128 stands for zero in the data rows.
What is the hidden score of each row? Scores go from 0 to 40, and 20 is about the middle. The score is a weighted sum of the row's numbers plus the product of two more (or one squared), each taken from its middle value.
[129 134  98  81  81 132  73 134  47 116 142 149 136  99   0  75 161  85
 115 140 113 110 191  32  65 136   0 122  81] -> 26
[115 148 110 127 109 128 123 155 112 152 187 139 152 109 108 115 132 119
 144 149 136 133 149 125 124 139 119 133 111] -> 22
[111 144 136 146 143 135 152 137 179 174 177 125 132 136 161 149 123 145
 141 145 151 149 119 137 154 115 183 144 155] -> 18
[ 88 153 123 150 128 134 140 166 114  69 129 122 166 124 128 134 123 134
 157 151 139 137 172 119 138 140 101 144 113] -> 19
[ 95 117 155 135 146 126 109 126 103  94 157 176 125 156  92 142 149 101
 105 135 136 124 162 125 114 167 101 112 136] -> 18
[155 111 122 108 118 153 117 107 113 153 135 122 107 122 105 114 123 113
 123 116 115 127  97 137 115 144 155 108 132] -> 23
[119 143 156 177 169 185 179 138 201 189 184 136 133 151 132 178 130 205
 192 124 202 209 174 178 201 142 142 142 148] -> 17
[112 136 197 163 187 152 124 124  95  82 129 145 122 201 122 184 126 114
 123 110 137 125 166 179 139 130 147 127 181] -> 32
[121 137 139 129 132 128 110 125  77 123 113 111 127 142 115 129 131  95
 134 124 123 105 100 145 113 164 163 118 136] -> 26
[133 100 184 141 173 117 120  95 114 144 150 144  91 185 103 167 107 114
 135  92 130 115 149 185 133 118 127  75 212] -> 27
[122 139 102 137 118 146 171 142 210 130  80 110 143 101 237 122 101 184
 116 137 125 147  81 123 159  96 145 172 101] -> 13
[134 164  92 139 108 151 158 181 138 106 125 168 191  93 146 111 140 146
 161 183 144 157 125 112 147 132 147 181  98] -> 17
[100 128 131 152 143  96 158 138 158 136 141 108 134 131 198 152 108 154
 131 148 130 140 119 138 163 117 139 143 142] -> 24
[156 137 122 128 123 145 141 139 146 116 146 149 142 120 131 122 150 136
 129 156 139 135  43 136 132 160 147 131 117] -> 24
[218 167 111 128 109 145 117 163 120 130  92 150 173 111 129 107 123 106
 126 173 105  97 109 125 113 113 156 156 127] -> 13
[112 127 127 117 125  98 127 121 118 115 133 118 118 127 113 125 146 121
 120 119 134 128  97 120 125 135 139 120 117] -> 26
[134 137 128 144 132 106 143 145 151 161 126 174 146 125 132 135 138 140
 136 158 136 147 152 154 144 139 105 135 139] -> 15
[138  89 168 114 143 121  47  78  49 143  59 125  80 169  95 132 139  58
  58  80  90  83 160 171  76 130 133  81 170] -> 17
[159 183 102 146 114 166 173 200 197  94 165 193 206  96 165 122 112 177
 104 173 153 157  93 112 159 121 116 219  64] -> 20
[122 127 175 150 167  98 118 111  73 144  89  59 110 184 142 168 128  98
 146 110 128 109 126 154 128 125 163 101 232] -> 30
[110  97 124 114 125 127 139  99 157 166 149 122  91 121 112 125 120 141
 128  93 125 160 124 136 140 171 143 110 135] -> 29
[ 97 125 133 143 142 131 159 120 147 119 129 114 118 131 167 148 129 151
 131 115 141 154 134 145 161 118 141 132 134] -> 15
[101 127 139 121 133 108 110 114 117 121 146 120 109 143 131 137  78 100
 113 106  98 101 124 126 119  20 131 123 167] -> 15
[ 46 107 117 103 116 100 120  99 113 119 138 101  95 119 119 113 118 119
 139  89 129 129 255 103 118 126 105 106 113] -> 20
[130 128  75 100  81 130 132 134 128 121 116 133 134  73 112  85 132 141
 138 136 124 145 125  77 122 146  85 135  55] -> 17
[146 119 133 129 130   0 115 129 102 110 115 132 131 135 142 132 125 107
 103 138 116 102 140 125 122 101 126 131 136] -> 20
[105 116  96  86  84 142  87 123 104 120 109 111 124  98 111  74  94  92
  68 124  62  84 112  94  72 145 123 121  92] -> 27
[144  43 139  94 132  80 104   0 103 170 109  99   6 140 126 124 123 104
 125  54 111  95 126 139 109 113 129  41 150] -> 14
[116 100 163 129 150 188 104 102 108 154 134 135 102 158  59 138 143 114
  74 101 128 134 164 205 113 169 113  90 137] -> 19
[113 135 127 128 129 139 133 132 136 102 193 140 132 127 125 128 110 136
 110 134 139 134 109 116 132 136 116 136 112] -> 21
[136 128 123 140 132 131 153 131 175 197 138 165 132 123 190 136 132 148
 128 149 133 132  99 138 152  83 132 132 150] -> 8
[146 187 107 140 111 139 136 194 144 138 108 142 191 106 162 123 102 138
 103 191 111 133  87 118 140  92 160 251 115] -> 22
[139 178  69 101  69 162 124 168 133 118 178 163 165  67  96  83 137 127
 129 161 123 125  93  54 116 109 101 166  50] -> 17
[137 127 121 116 114  87 101 136 112 138 102 110 136 121 129 121 128 102
  74 148  92  97  85 107 107 105 114 133 127] -> 17
[170 105 238 169 229 160 135  97 137 115 171 162 103 231 131 194 132 137
 138  90 173 118 151 182 146 160 165 106 167] -> 28
[100 143 118 129 121 101 137 144 140 119 147 136 137 118 140 134 171 140
 141 130 141 143 143 114 139  18  57 138 128] -> 12
[122 156  92 132 111 167 177 160 173 116 179 167 161  91 138 114 148 163
 147 165 163 170 113 106 154 122 128 152  93] -> 14
[ 50 129 145 136 141 165 116 135 137 111 131 160 134 145 118 135 145 109
  79 138 120 118 116 147 118 156 161 129 137] -> 19
[123 198 174 245 196 185 185 171 227 249 205 255 169 172 182 211 174 162
 162 180 201 178 129 255 215 131 202 174 236] -> 11
[148  75 152 120 138  98  86  96 124 143 117 141 100 152 124 127  88  89
  56 107  71 102 152 164 101 143 127 102 170] -> 25
[138 126 120 127 123 139 137 124 114 128 147 126 123 119 147 127 128 134
 111 123 133 135 128 126 136 112 120 129 116] -> 14
[184 153  97 129 107  87 163 156 170 131 114 110 154  90 176 122 118 170
 127 156 139 154  57  94 150 112 107 168  88] -> 18
[128 126 121 112 115 158  99 128 120 136 107 136 129 123 101 111 151 105
 107 127  92  71 128 123  99  75 128 120 127] -> 15
[ 96 137 133 150 141 103 154 139 135  50  99  86 139 133 166 147 105 150
 126 143 141 143 124 103 149 161 104 142 111] -> 20
[126 125 125 119 121 172 108 122 111 128 121 127 126 126 102 114 112 102
 121 123  98  99 141 145 107 143 125 115 127] -> 19
[109  34  94   0  68 115  21  31  10 134 114  90  33  98   0  37 133  44
 105  67  47  60 136  98   0 128  78   0  99] -> 30
[116 153 117 128 117 113 121 151 136 155 131 104 147 117 152 122 113 117
  85 156 123 131 119 107 120 108 135 158 126] -> 12
[135 131 140 136 134 142 110 140 109 152 144 198 142 140 113 134 174 106
 115 143 119 110 138 159 121 125 131 128 147] -> 18
[137 124 134 114 121 124  66 128  92 141 134 181 130 135  85 121 140  63
  92 131  77  48 133 137  88  95 103 116 146] -> 17
[113 126 144 153 152 140 152 125 155 122 132 140 126 145 146 152 114 151
 150 123 143 138 139 146 157 147 115 126 143] -> 19
[156 129 135 128 131 139 127 126 119 174 181 115 122 131 121 136 154 128
 121 127 150 147 121 142 127 116 109 108 138] -> 15
[107 151 119 140 126 183 152 145 135 122 112 134 144 120 133 129 127 144
 149 142 139 163 130 130 148 149 160 151 126] -> 21
[ 95 165 121 155 131 152 156 170 151 154 150 121 167 121 153 137 106 149
 116 172 136 148 121 141 156 127 145 164 126] -> 13
[126 112 151 133 149  81 132 103 121 156 132  73  97 151 131 153 144 128
 167 109 157 137 149 135 135 122 115  91 160] -> 19
[ 94 108 154 163 169 114 171 115 150  60  88 119 115 156 155 170 161 171
 255  81 168 149 179 141 182 124 125 119 138] -> 29
[111 120 149 138 147 118 134 118 128 128 138 140 113 148 114 151 145 135
 148 108 148 156 182 149 139 124  86 109 157] -> 20
[148 136 114 135 124 132 158 136 168 136 125 126 138 116 165 124  57 153
 142 143 133 143  99 118 149 131 160 148 120] -> 15
[146  99 178 146 166  85 103 102  74 130 125 140 109 187 154 161 146  87
 133 111 122  78 154 168 122 120 142  99 214] -> 25
[109 148  85  98  76 127  92 147  99 141 106 147 148  91 101  78  96  91
 108 151  50  99 153 108  87  90  71 143 112] -> 15
[136 155 162 182 171 138 151 143 145 193 116 122 146 161 159 175 130 159
 135 152 159 139 132 161 165 130 124 148 150] -> 9
[102 109  99 104 100 161 110 119  77 124 104 128 121 102 116  95 136 115
 111 132 106 117 150 111 102 137  77 110 100] -> 15
[153 123 120 130 122 111 135 129 123 113  97 118 132 119 150 123 137 141
 129 134 130 124 142 129 131 138 116 131 113] -> 20
[133 169 104 129 112 148 147 162 207 144 114 158 162 102 130 114 131 147
 126 175 122 129  66 111 137 131 142 171 105] -> 17
[151  86 150 125 147 110 121  82 148 177 122 154  86 149 140 137 136 122
 109  99 120 112 121 178 128 110 149 100 160] -> 15
[175 180 132 180 140 141 164 199 162 125 115 150 207 129 152 148  98 169
 138 191 139 158 123 134 167 154 124 200 128] -> 19
[142 117 133  96 116 106  56 116 113 128 119 128 116 135  66 109 130  48
  96 120  82  46 117 102  54 129 140 101 140] -> 28
[123 134 117 125 116 125 126 140 127  44 110 125 142 117 128 119 137 124
 135 120 113 116 103 129 127 121 149 145 108] -> 27
[107 135 124 142 133 149 178 135 183 133 167 124 129 120 141 141 121 192
 134 124 166 217 129 123 174 141 123 140 115] -> 21
[106 107  86  22  56 138   0 108  56 165 103 109 110  91  74  33 121  26
   0 129   0   0 110  89   0 118 116 105  95] -> 38
[106 134 155 137 147 122 118 127 128 151 131 105 123 154 106 145 124 118
 117 128 131 128 148 146 126 165 165 128 152] -> 24
[114  59 126  64 109 130  30  71 115 133 158 178  79 127  93  91  97  30
   9  96  22  25 114 123  41 130 124  84 137] -> 38
[102 108 173 150 174 137 131  99 125 171 140 129  97 175 122 164 123 130
 160  88 145 135 241 203 142 127 128  92 197] -> 19
[155 173 118 129 117 101 121 173 123 140 212 186 175 119 122 125 172 111
 112 213 128  99  57 110 124 124 127 161 118] -> 22
[125 128 128 134 132 114 143 132 152 138 195 140 128 128 119 137 132 142
 169 125 160 145 147 119 145 104 115 122 135] -> 19
[151 107 139 122 135  91 118 109 126 107 118 125 110 140 131 132 138 115
 113 116 127 111 124 105 119 109 133 117 135] -> 17
[129 123 152 177 164 140 160 135 167 128 122 130 136 152 176 164 110 153
 154 136 135 142 147 179 169 149 178 134 168] -> 26
[187 148 123 161 137 166 190 148 171 108 103 143 154 121 213 140 151 198
 176 145 156 153  87 152 179 131 151 161 115] -> 20
[110 154 106 128 117 160 150 147 159 105 217 188 146 108 159 123 118 137
 127 169 130 134  52 100 141 102 125 155 123] -> 18
[115 121 148 120 137  89 105 121 100  57 132 113 115 148  95 142 192 105
 109 117 140 112 129  99 108 121  98 110 124] -> 24
[ 93 103 138 113 130 192 103 101 120 123 152 107  97 139  89 125 101 106
 116  94 103 104 120 122 104 139 139  92 142] -> 24
[212 139 138 133 134 175 127 133 127  93 136 147 137 136 122 131 189 125
 133 124 151 121  85 131 123 117 147 127 124] -> 26
[156 118 132 122 131  77 126 108 113 114  86  74 110 132 154 131 140 121
 128 110 134 122 113 112 124 114 126 115 123] -> 16
[137 133 128 119 116  50  84 143  99 208 112 122 139 128 114 121  75  76
  13 167  66 102  93 119  95 131 108 130 145] -> 12
[159 191 133 170 144 170 175 167 140 124 130 121 168 132 157 150 143 177
 156 161 199 197 132 125 173 147 135 189 114] -> 23
[160 119 109  82  90  69  59 114  32 102   0  25 116 111  93  89  25  76
 112 118  41  63 111  71  53 140  78 116 100] -> 27
[121 155 120 131 125 125 139 134 127 249  99  99 132 123 139 130 155 132
 157 140 136 127 126 127 136  93 127 122 147] -> 12
[126 115 102  74  92 119 102 100 102 133 124 127 100 103  75  85 132 106
 138  85 109 120 150 116  97 115 105 105 110] -> 35
[207 148 129 172 145 125 204 144 165 132 105 136 148 127 238 153 110 189
 199 146 159 177 112 155 203 139 144 164 137] -> 14
[125 120 123 111 114 124  87 129 113 125 120 123 130 124 112 105 119  78
  46 132  89  84 126 118  86 133 154 124 123] -> 18
[149 137 144 130 135 116 106 124  91 141 111 109 125 146 134 135 124  97
 107 124 118 104 115 141 110 109 142 121 149] -> 16
[106 120  93 115 101 140 145 133 165  53 150 130 132  90 134 107 131 153
 142 124 130 160 110 106 134 139 101 133  90] -> 27
[ 88  94 122 103 115  54 112 105 118 138 148  86  96 122 103 118 122 116
 136 102 129 136 166  67 108 148  70  82 126] -> 28
[136 141  88  82  72 154  75 144 105 147 199 154 146  91  60  68 135  70
 109 155  86  56  97  97  65  94 124 126 105] -> 26
[138 113   3  26   0 122  95 125 117 130 100 142 129   4  94   0 118 114
 124 131  53 107 128  31  72 127  27 127  11] -> 25
[111 116 159 137 147 112 101 129 117 120 145 168 125 158  98 147 137 113
 104 123 118 113 180 140 119 132 100 124 148] -> 20
[102 119 146 113 132 100  77 109  96 136 100 113 104 148 108 129 114  93
  67 110 102 100 142 137  91 112  99 113 141] -> 16
[143 169 132 162 143 155 181 155 141 135 130 118 155 129 152 150 154 195
 160 142 212 185 109 128 178 138 132 161 107] -> 33
[164 150 102 130 108 128 134 158 141 129 113 165 160 101 159 117 112 142
 111 163 110 127 136 125 135  77 105 176 117] -> 12
[140 143  88 129 106 137 166 149 159 134 142 153 153  84 149 109 109 169
 140 156 140 169 134 123 156 142 122 165  87] -> 18
[105 134  68 108  84 139 142 137 149 160 130 137 137  70 136  85 108 146
 127 153 120 157 134 104 130 139 100 140  93] -> 19
[133 115 118 121 123 136 144 112 126  74 128  83 113 118 155 125 100 147
 120  99 135 132  87 111 137 118 136 124  98] -> 22
[110 166 152 158 153 155 136 142 113 154 138  66 141 156 118 151 135 128
 188 133 166 136 136 143 138 176 187 127 144] -> 23
[133 114 113 102 108 133 103 119  92 105 149 110 119 114 105 108 114 110
 105 120 107  94 106 104 101 101 109 115 107] -> 21
[190 147 119 122 115 163 114 141 112 142 129 135 142 118 126 119 172 117
 113 136 123 115  71 137 116  78 130 138 119] -> 20
[133 115 123 114 122 140 125 110 103  97 188 111 110 124 113 122 133 119
 152 100 134 118 109 120 122 126 132 101 121] -> 26
[129 121  85 115 102 139 163 127 159 136 145 153 130  81 141 101 162 159
 150 132 149 163  91 113 147 136 139 133  84] -> 19
[163 255 132 163 131 159 128 244 136 156 112 144 248 133 121 134 139 133
 129 255 147 135 123 110 128 171 134 210 121] -> 14
[154 137 134 152 140 122 148 144 127  75  87 125 149 133 172 141 117 144
 122 153 134 128 113 142 146 149 139 147 119] -> 16
[185 154  69 116  82  92 140 158 139 145 108 146 164  71 137  90   0 134
 139 196  94 137  83  83 130 138 121 172 107] -> 20
[127 121 122 121 120 126 126 127 126 100 105 112 127 120 116 118 111 128
 113 114 117 121 129 119 124 137 134 129 103] -> 20
[110 191  97 134 102 148 135 194 140 151 154 152 191  96 127 108 113 138
 121 174 137 152 170 104 134 150 121 195  83] -> 16
[112  82 157 133 147 130 100 108   0  52 124 123 109 158 115 144 144  97
  90 107 119 107 148 152 111 166 101  85 134] -> 26
[107 129 149 149 155 100 145 128 130  99 128 118 125 150 147 160 139 145
 137 121 161 140 147 119 151 113 128 138 130] -> 18
[163 150  77 138 108 117 214 160 185 131 170 150 160  75 219 121 128 208
 173 170 167 187 113 104 190  47 117 172  99] -> 8
[147 113 146 140 148 126 143 118 138 148 206 140 116 142 127 152 150 142
 127 120 167 148 111 142 148 128 125 114 136] -> 19
[148  95 147 132 148 134 132  98 111  84  86  91 104 145 133 138 147 137
 116 103 138 116 123 134 129 177 146 108 109] -> 22
[ 99 109 171 134 162 121 120  82 117 129 114  93  75 173 127 161 111 120
 142  57 128 127 163 161 130 124 122  95 175] -> 27
[124  77 148 101 134  98  81  54  71 111  82  40  55 151 105 123  99  74
  98  61 103  87 131 124  81 154 139  59 136] -> 19
[184 137 167 152 164 218 141 124 163 158 141 149 127 163 128 155 132 145
 125 128 152 135 108 193 146 181 193 129 151] -> 21
[155 132 104 116 108 120 136 133 139 120 173 127 134 100 139 112 107 136
 113 140 130 140  80 109 130 130 101 140  92] -> 18
[131 143 126 123 119 100  95 144  85 160 115 140 147 129 109 116 135  84
  88 166 105  86 114 120 100 151 136 136 128] -> 18
[153 160 117 128 115 154 123 156 130 132 143 147 158 115 127 117 115 119
 107 160 124 125 116 102 119 134 119 153 114] -> 14
[155 130 194 199 212 126 163 127 167 133  84 135 127 191 193 211 130 168
 144 126 169 147 136 184 181 123 161 140 174] -> 9
[139 164 107  95  91 168  75 141 107 141 106 116 143 111  87  84 123  64
 113 127  57  37  43 125  76  76 255 147 125] -> 27
[144 134 127 132 128 149 130 139 144  89 115 170 142 126 123 127 139 140
 106 138 123 129 138 114 130 120 105 148 117] -> 18
[ 99 150 100 123 100 165 122 165 129 166 175 135 162  99 102 108 116 126
 129 159 113 133 122 125 123 148 113 146 112] -> 26
[ 96 130 136 133 132 152 121 137 107 121 134 134 136 135  96 130 189 113
 118 125 136 134 146 139 123 159 152 122 129] -> 24
[129  67 110  53  97 111  86  81 129 121 134 114  78 108  92  83 227 103
 110  80 120 105 110  99  69 112 128  78  96] -> 29
[ 69  95 144 125 145 151 133  79 110 122 142 132  80 144 111 137 177 129
 136  78 153 145 159 146 132 157  96  67 135] -> 20
[255 148 106 134 118 105 172 140 183 166  65 118 145 105 194 120  87 174
 170 146 132 137  29 125 156 108 188 157 119] -> 20
[ 97  92  99  42  81 144  71  88 103 161 114  91  82  98  79  71 143  89
  71  73  79  95 132 112  60 103 118  84 104] -> 29
[124 187 108 127 111 147 136 154 129 158 105 127 155 110 126 111 127 129
 153 150 133 135 132 123 130 131 145 154 117] -> 18
[140 174 106 143 116 177 155 186 152 108 161 140 189 104 138 122  91 156
 119 167 136 150 125 105 147 120 119 182  91] -> 15
[129  98 127 117 129 106 131 107 130  95 164 124 109 126 123 124 141 127
 127 107 137 109 117 116 128 123 152 111 108] -> 22
[124 124 105 126 114 118 144 138 164 146 149 139 137 104 162 123 141 147
 135 143 126 138  93 129 145  90 112 143 118] -> 17
[ 79 109 106 120 114 130 147 125 151  63 143 129 123 105 144 117 128 145
 132 112 128 143 126 101 140 123 113 126 101] -> 22
[ 94 109 136 122 133  68 114 105  96 128 103  62 103 139 140 134 139 112
 116 109 120 121 135 117 119 127 110 108 141] -> 21
[ 87  80 177 147 170 137 126 104 146 113 145 174 103 173 116 158 144 126
 135  90 133 135 239 193 136 171 125  91 176] -> 27
[130 124 122 148 135 225 167 135 161 121 217 191 138 123 155 135 129 168
 161 131 149 144 132 166 169 108 157 138 127] -> 17
[139 128 144 141 149 173 142 118 162 137 140 140 120 145 135 144 132 137
 155 121 137 122 103 167 141 131 177 120 154] -> 21
[137 101 123  97 113 120  97  97  98 122  98 112  99 123 102 104  87  95
 115 104  88 100 126 132  92 167 140 103 124] -> 27
[108  30 124  92 124 131 124  17 118 106  80  70  27 125 122 109 137 123
 134  36 123 115 113 127 112 162 163  39 114] -> 23
[105 139  95 121 101 119 138 158 167  90 128 109 152  94 140 112 106 140
 112 143 119 137  98  59 128 100 119 152  93] -> 17
[125 123 130 122 126 112 109 127  95 115 123 143 127 133 109 125 145 108
 125 126 117 105 155 129 115  94 121 122 137] -> 18
[116 153 116 129 118 172 138 153 128 128 146 137 149 113  96 121 164 141
 129 136 146 154 139 136 134 136 141 143 100] -> 22
[138 144 109 133 113 120 138 156 147 136 104 128 157 106 146 117  89 135
 110 168 116 143 117 122 132 171 124 155 109] -> 21
[124 144 136 139 132 124 122 146 135 153 115 149 144 134 120 134 148 122
 128 135 129 144 142 157 129 137 137 143 143] -> 20
[120  97 110  70  98  92  90  91  93 131  97 111  91 112  60  88 150  79
 139 100 104  89 117  91  76 144 125  68 115] -> 28
[117 153  62 112  82 165 152 149 158 112 115 115 149  62 138  87 134 159
 155 137 136 158 109  76 133 123 126 159  58] -> 17
[114 146 125 128 122 124 114 146 111 132 118 112 145 127 125 122 167 111
 118 141 130 119 134 119 114 134 143 136 120] -> 18
[148 164  63 105  65 112 126 175 156 125  97 159 175  57 112  72 106 136
 105 168 102 121 128  49 115  98  89 175  52] -> 11
